rotation ticks, each row followed by its count of ticks:
The counts run from 0 to 563.
[176 112 130  98 153 131  85 137 157  90  93 133 104 107 185 104 134 122
 166 160 159 132 118 138 181 160 142 145 107 126 174 139 109 141  95  97
 163 120 126 120 107 212 112 107 143 144 124 120 123 105 145 152 143 144
 123 120 139 140 142 144 160 111  66 108 165 130 143 135 159] -> 58
[170 124 137 144  80  52 137 125 155 109 119 201  82 120 126 131 160 123
 152 153 130  88 141 155 116 104 134 101 119  72  99 120 136 176 125 128
  75 177 142 142 129 141 102 128 105 101 130 113 108 103 140 151 121 130
 152 177 106 118 133  94 143 145  81 116 120  93 106 119 123] -> 515
[169 158 133 152 148  88  97  74 105  73 116 114  77 127 141 111 123 200
 125  92 171 138 150 100 146 160 106 152 113 118 177  96 155 111 185  98
 163 128 122 112 126 108  80 144 135 152 119 130 124 131 125 168 133 130
 144 155 133 114 135 115 104 150 103 165  98 124 142 130 101] -> 445
[148 122 149 115 197 131 132  92  97  67 104 119 108 124 207 135 116 172
 125 139 138 117 168 101 131 156 140 142 121 106 207 112 121 117 123 125
 156 141 155  77 172  99 135 124 135 136 128 141 126 107 157 121 157 128
 130 120 123 139 118 123 119 164 118 191 167 133 140 129 149] -> 237
[155 111 143 159  97 133 127 141 162 131 108 136 100 115 132 115 165 152
 183 143 120  97 137  95 143 110  88 138 170 142  75 194  95 144 149 157
 164 161 125 155  88 132 122 170 100 141  75 147 115 132 151 111 115 149
 140 150 124  94  95 130 164 160  58 108 136 124 119  90 163] -> 321
[104 142 137 130 160 114  96 135  97  82 128 173 131 128 120 145 156 162
 148 145 118 170 136 115 108 122 132 126 130 105 135 100 136 142  98 134
 118 120 105 135 121 162  80 127 130 126 103  82 176 158 145 131 184 111
 128 128  83 122 118 186 156 153  63 102 189 144 117 121 184] -> 86
[162 137 116 105 150 137  77 133 133  71  99 174 124 143 137  94 138 134
 157 118 136 158 106 105 189 134 127 147 115 124 137 126 135 121 103 107
 176 136 130 124  70 212 105 123 163 128 130 126 142 137 146 127 185 119
 110 113  95 128 129 171 146 106  31 102 161 143 125 106 135] -> 261
[129 124 160 152  85  90 154  94 152 132 114 135  68 117 127 127 134 169
 157 104 121  99 161 136 104 127 120 129 141 119 102 133 122 154 164 145
 145 174 131 147 168  90 104 167  92 150 111 146 118 142 131 187  96 146
 169 174 157  96 107  70  90 163 104 144 115  76 105 101  98] -> 504
[134 130 122 108 186 161 138 121 116 109 139 127 149 117 198 130  93 130
 147  92 112 146 145 123 142 121 164 164 145 157 144 151  86 156 110 116
 178 122 165  92 136 172 198 127 161 146 160 141 177  96 103 108 132 119
 128 140 119 185 127 141 120 132 109 136 171 161 109 129 163] -> 36
[158 117 147 103 168 160  76  76 109 112  81 115 128 143 194 103 124 142
 139 128 140 138 122  95 192 150 100 174 141 120 189 147 153 102 104 139
 182 123 154 138 111 115 135 165 157 156 127 139 111 125 138 108 173 100
 134  81 139 151 142 126 156 125 120 108 139 147 159 112 119] -> 437
[121 142 131 175 127 134 118 105 146  71 134 107 125 166 137 104 135 123
  91 164 166 121 137 135  77 153 162 143 106 120 164 114 128 176 111 123
 121 108 143 124 180 111 127 108 125 118 138 134 110 127 141 170 134 156
 120 119 206 146 151 147 101 109 145 169  70 120 148 170 132] -> 221
[176 136 140 142 154 140  74 114 139  71 115 132 108 117 148 103 174 158
 161 123 142 125 111  84 183 134 100 153 113 136 178 151 144 113 124 106
 162 155 152 118  90 171  96 125 141 134 110 106 119 124 147 138 184 148
 103 136 100 108 134 149 154 121  32  92 128 163 133 106 178] -> 262
[161 115 132 153 101  68 155 144 147 137 103 152 125 107 138 126 164 148
 150 127 106  55 144 119 133 114 119 136 162 147  84 204  87 162 138 173
 174 164 136 125 102 166 140 131  92 134 101 118  96 118 103 112 104 149
  99 159 114  95 108 118 165 155  78 122 150 142 102 116 165] -> 524
[128 141 108 163  81  82 101 161 108 107 121 185 132 114  84 140 169 119
 135 134 111 153 153 115 106 101 135  85 139  79  40 117 126 161 144 133
  75 144 112 160  90 129  90 135 111 105 123 103 137 135 130 151 115 137
 142 155 107 136  89 132 145 151  81 121 104  99 106 123 134] -> 140
[116 160 152 149 144  78 118 133 108  79 113 114  88 123 126  98 148 203
 125 103 154 116 141 155 118 150 134 141 109 110 163  90 127 120 117 135
 178  85 108 137 134 161  50 144 118 149  86  87 130 155  96 154 124 135
 105 126 142  96 145 163 111 138  87 132 149 141 160 159 145] -> 75
[142 135 125 187 131 168  60 116 126  67  99 116 105 157 148 133 155 146
 159 133 168 124 111  70 133 109  97 131 133 137 170 120 159 123 146 126
 147 150 123 129 122 147  99 145 138 136  63 143 149 143 158 125 211 135
 115 132  92 120 151 139 139 169  78 119 115 136 147 112 149] -> 263
[ 85 151 121 112 148 183 113 123 123  96  99  69 106 140 138  85 138 144
 118  94 144 145 121 169 152 160 146 165 123 114 147 102 144 166  84 145
 171  97 141 126 127 113 133 118 149 161 139 145 112 144 111 143 127 148
 109  70 209 171 156 156 113  91 112 131  99 131 140 162 157] -> 421
[107 134 123 141 105 161 127  58 125 112 132 179 143 153 129 129 107 199
 121  77 134 129 179 130 120 116 129 161 112 106  96 107 169 114 153 120
 132 131 135 111 122 167  89 139 141 148 187 154 122 145 139 135 134 119
 167 130 101 139 109 126  93 136  70 155  70 150  88 102 119] -> 473
[173 117 111 107 124  99 100 140 151 118 113 148 133 117 134 137 141  33
 143 156 127 147 111 137 150 112 172 141 133 118 124 164  86 186  96 132
 132 124 151 146 122 185 219 114 139 110 160 140 108  98 122 120 119 153
 125 136 143 183 137 135 173  67 126  84 141 109 114 136 130] -> 373
[153 134 121  90 117 121  88  97 149 150 110 187 110 129  91 115 155 108
 159 136 101 190 134 173 172 131 126 143 100 110 105 125 167 133 130 139
 117 129  95 187  81 156 107 141 120 151 137 120 125 178 112 150 162 113
 156 116 126 139 131 137 145  78  77  66 160 120 100  82 102] -> 111
[108 127 115 149 129 101 165 129 106 107 158 134 112 141 108 152 109 147
 119 126 101 164 179 144  86 116 177 121 156 116  90 114 104 199 143 160
 115 118 155 115 175 110 171 124 105 113 153 173 149 130 113 136  84 145
 151 160 135 173  89 126 114 106 158 170 106 108  83 134 127] -> 360
[113 121 135 118 142 105 113 167 129 120 109 112 124 114 118 113 140  73
 138 153 106 183 112 173 116 139 172 145 160 136 101 139  92 186  85 149
 142  81 144 160 134 147 185 131 133 112 131 120 151 130  84 123 110 171
 128 109 155 174 126 135 161  92 166  88 163 121 121 143 110] -> 368
[120 166 105 184 147 166 113 100 115  68 121 109 133 147 128 163 133 161
 131  87 140 110 150  67  93 129 137 128 115 131 176 118 133 162 171 160
 163 132 141  97 141  91 180 123 152 121 126 135 148 138 123 122 161 133
 104 144 164 157 120 161 118 133 110 172  87 144 127 147 174] -> 413
[193 125 135 153 158  88 150 103  84  96 155 119 127  96 112 149 150 154
 121 141 110  91 183 106 110 130 137 163 138 113 171 162  94 164 185 164
 150 125 143  95 164 109 189 123 101 118 139 135  93 106  98 128  98 153
 117 179 141 129 122 124 133 122 150 176 160 126 115 165 138] -> 557
[118 126 125 130 166 170 102 120  86  62  99 112 150 175 186 149 109 133
 117 120 113 116 146  88  99 126 131 149 149 114 120 101 120 130 105 146
 157 130 134 112 169 104 165 116 158 136 144 143 141 120 152  76 171 155
 114  87 126 148 120 163 144 125 142 159 132 155 128 143 181] -> 409
[171  89 150 110 147 111 125 102 101 125 125 156 161 135 166 123 159  92
 123 189  82  69 154 152 119 142 124 159 143  98 113 184  91 131  89 195
 135 124 145 125 150 119 187 135 112 109 142 155  72 104 150 104 134 154
 117 109 145 145 131 121 172 122 154 104 190 143 121 136 139] -> 549
[111 108 165 148  97  67 135 167 132 114 110 119  80 114 102 134 142 138
 144 127 116 132 156 167  80 103 141 123 165 108  86  98 104 181 114 127
 100 130 113 171 149 107  94 182 103 135  72 101 148 176 127 148 103 134
 172 176 129 111 121  95 129 152 115 120 146  73 123 130  80] -> 509
[111 123 114 112 118 142  89  73 140 172 126 190 118 150 127 117 136  89
 136 144 104 171 138 185 127 121 143 150 112 102  92 140 141 142 100 130
  96 106 118 173 103 173 114 149 147 137 146 125 140 146 150 157 160  94
 169  99 132 151 156 126 116 127  86  45 102 128  95  95 107] -> 485
[161 102 149 116 125 103 134 112  95  98  82 152 112 141 130 110 133 175
 127 124 109 113 197 112 135 126  63 147 139 113  96 107 144  92 150 136
 148 157 124 146 144  89  91 180 115 137 134 175  76 154 137 107 135 132
 136 141 110  99  91  76 126 147 124 166 134 130 131 102  99] -> 125
[135 147 150 116 166 130 145  96 114 139 139 172  93  85 124  98 130 212
 174  72  91 143 195 147 164 133 106 145 129 134 105 161 134 129 164 136
 178 114 130 135 103 129 119 163 112 177 135 126 125 151  95 123 119 112
 154 139 148 114  83 114 128 134  62 136 156 145  91 110 131] -> 299
[ 86 152 126 144  93 156  95 106 134 100 118 137 118 157 104 116 127 152
 127 124 149 152 155 135  97 135 121 132 127  89  99  66 159 140 127 134
 111 127  98 149 141 100  52 143 119 159 118 140 136 179 186 180 165 148
 136  89 156 121 118 146 107 149  90 150  94 115 125 101 142] -> 280
[151 146 117 129 162  47 133 164 118  81  98 110 133 106 117  91 135 143
 107 104 164 171 115 147 130 147 147 158 143 131 118 132  82 161 123 126
 188 101 143 130 129 184 156 101 131 122 162 119 114 109 111 143  59 179
 103 147 160 133 110 160 125  76 144 154 135 136 139 175 110] -> 390
[195 151 110 132 154  80 134 122 113 119 137 155 127  86 100 148 139 144
 122 111 106 143 174 114 121 145 155 156 138 136 156 185  94 181 168 161
 172 130 121 121 135 149 214 129 120 102 155 132 118 102  85 121 109 138
 134 185 139 148 116 163 129 101 130 120 161 127 115 151 128] -> 556
[131 127 126 122 120 158 112  76 113  77 102 164 127 158 151 101 107 211
 106 104 149 127 162 127 128 121 109 163 121 106 114  94 161  88 140 124
 174 140 151 115 129 175  90 119 125 153 162 156  93 138 164 124 127 139
 121 102 105 134 132 148 116 116  75 178 110 159 113 108 130] -> 270
[115 162 127 161 125 130  78 132 115  98 109 121 107 121  96 108 168 143
 136 109 143 127 109 135 111 131 118 123  86 104 137 108 145 147 111 113
 172 123  88 163 118 144  73 137 136 133  98  68 145 158 121 175 175 117
 110 102 183 110 151 176 114 132  44 110 145 114 154 149 164] -> 80
[ 92 121 127 132 140  98 118  95  67  93 128 145 157 155 166 134 132  97
 104 165 154 132 134 164 102 137 189 138 124  77 119 107 104 153  56  97
  92  65 135 120 160 142 130 115 180 110 186 113 119  91 147 158 132 128
 164 104 134 191 144 131 129 124 144 125 110 137 144 163 121] -> 24
[140 134 120 116 139 108 111 170 126  91  88  88 141 143 140  89 157  72
 118 144 149  98  95 129 110 159 141 136 127 101 125 125  90 170  69 135
 169 119 111 139 115 135 139 110 153 129 121 122 116  99 148 124 123 156
 109  83 189 138 146 186 171 123 109 126 151 130 179 157 181] -> 400
[154 100 157 155 125  82 171 125 129 131 118 151 137 141 136  99 153 174
 107 117  79  57 153 146 138 102  84 169 153 123  68 156  94 147 119 183
 175 130 155 134 114 198 156 162 112 119 134 135  71 123  85  92  92 152
 120 121 126 132 149 123 142 119 147 135 153 160 108 127 110] -> 528
[111 148 103 158 104 128 136 133 163 158 148 128 112 109  84 124 150 116
 149 117 116 175 135 149 109 128 149 154 172 151  53 164  91 180 166 180
 153  98 121 157 110 124 168 143  95 131 133 143 128 123  94 154  87 134
 125 156 175 141  91 155 109 123 138 123  81 135 103 132 127] -> 160
[ 95 142 119 167 132  95 169 116 111  71 139  93 135 113 152 111 146 160
 117 130 188  91 128 131  73 146 169 135 144 123 134 121  86 163 112 118
 160  96 139 117 149 116 120 113 113 112 135 115  98  92 137 184  77 157
 127 142 183 131 117 150 115 146 140 186  68 130 136 174 137] -> 17
[137 125 126 112 123  92  89 103  97 105  76 140 119 128 133  81 126 152
 148  93 163 143 111 145 165 160 116 138  86  95 110  88 174 122  94  93
 148 139 120 162  93 159  57 124 165 161 141 117 111 149 134 168 137 117
 139  79 152 130 147 115 151 115  72 107 103 104 134 129 121] -> 453
[150 160 154 172 125 167 104  80 123  95 130 157  91 121 147 144 175 189
 126 150 118  93 176  99 120 130  91 129 117 111 165 121 148 143 159 146
 126 155 122 114 141 109  96 155 110 132  99 113 126 161 151 107 214 132
 124 122 117 115 123 144 135 168  74 126 135 134 124 115 167] -> 92
[140 131 132 168  78  63 124 119 138 112 133 146 118 135 100  97 138 176
 121 130 152  73 171 146  96  99 131 151 153 114  64 121 119 152 174 150
 128 150 115 142 130 116  97 155  88 113 132 132  65 140 127 177  79 148
 150 151 145  99 108 102 124 151 132 150  69 120 122 120 121] -> 333
[139 132 143 192 139 142 106  89 114 106 115 138  98 133 167 123 134 199
 146 116 141  69 158  80 139 107  80 130 131 118 137 144 150 112 160 133
 133 133 127 123 108 133  73 171 150 137  77  99 127 127 142 132 178  98
 133 142  99 118 109 135 144 184  54 129 112 161 141 102 150] -> 466
[109 140 120 104 137 163 100 153 146  85  89 127 134 175 154  91 101 153
 152  54 144 130 131 106 125 132 105 178 124 137 143 138 108 124 111 151
 228 152  89 132 159 187 142 139 155 166 118 150 125 135 139 138 125 124
 112  96 149 120 159 162 114 118  94 141 141 137 140 117 135] -> 68
[121 117 163 151 142 156 118  74  94 119 109 147  85 128 176 146 133 184
 135  98 112 100 190 114 122 110  96 133 138 109 129 120 121 113 162 179
 135 135 128 129 141  70 106 183 112 166 117 144 124 149 139 118 179 109
 178 133 130 136  97  91 130 203 100 141 147 119 112 100 127] -> 296
